[[106 119 107 131 144 107 139 119]
 [115 118 111 119 125 124 118 123]]
->
[[115 118 111 119 125 124 118 123]
 [106 119 107 131 144 107 139 119]]

[[118 113 105 107 136 111 135 146 146 105 110 119]
 [128 115 135 139 124 127 116 150 114 106 103 132]
 [116 115 128 130 108 147 130 147 140 146 104 135]
 [114 103 125 105 150 126 151 132 127 103 113 128]
 [130 123 127 140 144 123 143 105 115 124 134 111]
 [126 134 131 138 128 147 125 104 114 119 149 110]
 [130 140 138 142 147 106 149 120 136 104 149 126]]
->
[[130 140 138 142 147 106 149 120 136 104 149 126]
 [128 115 135 139 124 127 116 150 114 106 103 132]
 [126 134 131 138 128 147 125 104 114 119 149 110]
 [116 115 128 130 108 147 130 147 140 146 104 135]
 [130 123 127 140 144 123 143 105 115 124 134 111]
 [114 103 125 105 150 126 151 132 127 103 113 128]
 [118 113 105 107 136 111 135 146 146 105 110 119]]

[[141 131 137 109]
 [132 135 158 119]
 [132 109 143 119]]
->
[[132 135 158 119]
 [132 109 143 119]
 [141 131 137 109]]

[[149  99 130 116 126 121 125]
 [141 101 147 111 142 138 103]]
->
[[141 101 147 111 142 138 103]
 [149  99 130 116 126 121 125]]

[[124 137 101 152 139 147 111 135 155 103 131 152 103 102]
 [146 139 154 113 113 114 127 107 141 138 132 141 113 147]]
->
[[146 139 154 113 113 114 127 107 141 138 132 141 113 147]
 [124 137 101 152 139 147 111 135 155 103 131 152 103 102]]

[[125 134 129 127 123 121]
 [139 131 130 144 128 131]
 [131 125 121 127 129 138]
 [130 121 120 121 130 118]
 [140 103 122 100 146 127]]
->
[[139 131 130 144 128 131]
 [125 134 129 127 123 121]
 [140 103 122 100 146 127]
 [131 125 121 127 129 138]
 [130 121 120 121 130 118]]

[[131 107 127 119]
 [129 123 124 129]
 [132 109 119 126]
 [126 130 138 122]
 [124 146 139 128]
 [129 120 129 124]
 [131 127 113 139]
 [129 135 116 140]
 [131 116 121 128]]
->
[[124 146 139 128]
 [126 130 138 122]
 [129 120 129 124]
 [131 107 127 119]
 [129 123 124 129]
 [131 116 121 128]
 [132 109 119 126]
 [129 135 116 140]
 [131 127 113 139]]

[[105 133 114 127 143 106]
 [141 116 118 134 129 125]]
->
[[141 116 118 134 129 125]
 [105 133 114 127 143 106]]

[[140 110 130 138]
 [122 123 108 113]
 [116 131 141 141]
 [110 105 120 115]
 [153 124 131 127]]
->
[[116 131 141 141]
 [153 124 131 127]
 [140 110 130 138]
 [110 105 120 115]
 [122 123 108 113]]
---
[[155 128]
 [150 116]
 [133 119]
 [154 140]
 [149 132]
 [152 123]
 [132 112]]
->
[[155 128]
 [133 119]
 [149 132]
 [132 112]]

[[100 128]
 [119 128]
 [141 128]
 [139 129]
 [108 126]]
->
[[100 128]
 [141 128]
 [108 126]]

[[130 143 118 135 110 123]
 [131 110 144 119 122 130]
 [128 132 129 107 147 115]
 [141 106 132 135 107 114]
 [109 147 121 108 135 114]
 [147 133 134 135 113 110]
 [115 122 115 109 138 148]
 [110 112 108 131 145 117]
 [147 140 118 142 130 146]
 [133 127 139 117 134 142]
 [124 128 127 118 145 121]]
->
[[130 143 118 135 110 123]
 [128 132 129 107 147 115]
 [109 147 121 108 135 114]
 [115 122 115 109 138 148]
 [147 140 118 142 130 146]
 [124 128 127 118 145 121]]

[[129 140 128 129 117 138 138 130]
 [128 130 112 113 122 130 129 143]
 [131 116 128 123 128 139 122 128]
 [136 139 137 107 128 122 139 121]
 [145 129 128 137 118 123 129 121]
 [142 113 110 124 118 149 128 128]
 [128 128 108 146 134 139 124 140]
 [123 110 135 156 140 139 128 147]
 [125 132 131 132 140 134 140 152]
 [121 128 129 128 120 128 119 128]]
->
[[129 140 128 129 117 138 138 130]
 [131 116 128 123 128 139 122 128]
 [145 129 128 137 118 123 129 121]
 [128 128 108 146 134 139 124 140]
 [125 132 131 132 140 134 140 152]]

[[132 117 130 116 134 124 126 112 128 129 123 110 115 126]
 [135 130 141 136 138 148 137 125 151 138 155 139 136 143]]
->
[[132 117 130 116 134 124 126 112 128 129 123 110 115 126]]

[[114 100 129 147 147 111 124 142]
 [120 152 134 101 155 116 114 150]
 [141 110 143 148 137 107  98 154]]
->
[[114 100 129 147 147 111 124 142]
 [141 110 143 148 137 107  98 154]]
---
[[141 123 119 110 117 138 135 134 125 120 126 133 123 124 135 145]
 [134 131 102 119 131 119 136 125 151 100 134 130 129 156 123 125]
 [123 150 121 131 148 145 118 130 123 120 151 152 149 140 111 115]
 [124 137 117 110 128 149 116 132 111 118 140 145 137 123 112 122]
 [115 145 110 127 143 131 115 123 130 108 145 143 143 146 105 106]]
->
[[123 150 121 131 148 145 118 130 123 120 151 152 149 140 111 115]
 [115 145 110 127 143 131 115 123 130 108 145 143 143 146 105 106]
 [124 137 117 110 128 149 116 132 111 118 140 145 137 123 112 122]
 [134 131 102 119 131 119 136 125 151 100 134 130 129 156 123 125]
 [141 123 119 110 117 138 135 134 125 120 126 133 123 124 135 145]]

[[154 136 112 141 144 106 129 158 106]
 [123 145 105 114 150 135 136 127 146]
 [128 101 105 126 122 148 132 140 102]
 [108 151 145 138 112 157 154 141 143]]
->
[[108 151 145 138 112 157 154 141 143]
 [123 145 105 114 150 135 136 127 146]
 [154 136 112 141 144 106 129 158 106]
 [128 101 105 126 122 148 132 140 102]]

[[113 122 130 142 140 127 134 141 121 134 107 129 143 125 128]
 [128 121 134 122 129 143 112 119 119 123 131 126 127 134 123]
 [125 135 133 121 114 122 118 121 129 123 129 128 126 135 132]
 [147 136 119 133 138 127 128 133 128 127 148 122 125 128 114]]
->
[[147 136 119 133 138 127 128 133 128 127 148 122 125 128 114]
 [125 135 133 121 114 122 118 121 129 123 129 128 126 135 132]
 [113 122 130 142 140 127 134 141 121 134 107 129 143 125 128]
 [128 121 134 122 129 143 112 119 119 123 131 126 127 134 123]]

[[150 142 145 127]
 [146 136 125 113]
 [117 138 143 133]
 [121 141 130 132]
 [130 118 100 113]
 [138 125 108 123]]
->
[[150 142 145 127]
 [121 141 130 132]
 [117 138 143 133]
 [146 136 125 113]
 [138 125 108 123]
 [130 118 100 113]]

[[123 128 142 129 136 133 123 118 114 124 121 124 123]
 [124 113 110 135 106 113 151 123 123 122 120 146 139]
 [125 121 132 131 134 133 117 124 119 121 132 121 125]
 [127 129 126 127 126 126 131 134 132 134 134 132 128]]
->
[[127 129 126 127 126 126 131 134 132 134 134 132 128]
 [123 128 142 129 136 133 123 118 114 124 121 124 123]
 [125 121 132 131 134 133 117 124 119 121 132 121 125]
 [124 113 110 135 106 113 151 123 123 122 120 146 139]]

[[143 113 132 144 142 120 135 146 117 126 145 136 116]
 [119 124 106 106 116 119 100 113 125 126 132 123 129]
 [106 126 144 137 128 113 129 144 132 127 131 140 134]
 [115 138 133 142 114 128 118 109 118 127 112 118 140]
 [121 140 105 110 106 149 127 107 135 137 103 129 131]]
->
[[121 140 105 110 106 149 127 107 135 137 103 129 131]
 [115 138 133 142 114 128 118 109 118 127 112 118 140]
 [106 126 144 137 128 113 129 144 132 127 131 140 134]
 [119 124 106 106 116 119 100 113 125 126 132 123 129]
 [143 113 132 144 142 120 135 146 117 126 145 136 116]]

[[146 128 134 117 125 129 120 156 137]
 [135 130 128 119 128 127 129 140 129]
 [132 135 120 119 148 119 115 133 149]]
->
[[132 135 120 119 148 119 115 133 149]
 [135 130 128 119 128 127 129 140 129]
 [146 128 134 117 125 129 120 156 137]]

[[113 130 126 115 125 134 124 110 127 121 139 124 129 123]
 [110 136 120 123 131 129 119 103 148 142 155 122 123 110]
 [119 129 119 115 125 134 131 119 125 125 132 126 129 129]]
->
[[110 136 120 123 131 129 119 103 148 142 155 122 123 110]
 [113 130 126 115 125 134 124 110 127 121 139 124 129 123]
 [119 129 119 115 125 134 131 119 125 125 132 126 129 129]]
---
[[127 129 126]
 [126 115 121]
 [ 99 111 115]
 [105 120 113]]
->
[127 115 115]

[[122 121 132]
 [130 113 127]
 [136 128 100]]
->
[122 113 100]

[[142 145 126 125 120]
 [122 135 120 123 134]
 [144 127 122 126 127]
 [122 114 126 119 125]
 [102 136 127 128 139]]
->
[142 135 122 119 139]

[[121 114 150]
 [127 110 142]
 [121 114 148]
 [120 115 155]]
->
[121 110 148]

[[156 126 128]
 [129 127 128]
 [129 124 128]
 [148 120 128]]
->
[156 127 128]

[[128 137 127]
 [123 121 123]
 [132 127 130]
 [128 109 128]
 [133 151 131]]
->
[128 121 130]

[[118 126 134 137]
 [145 106 143 137]]
->
[118 106]

[[136 129 114]
 [102 134 115]]
->
[136 134]
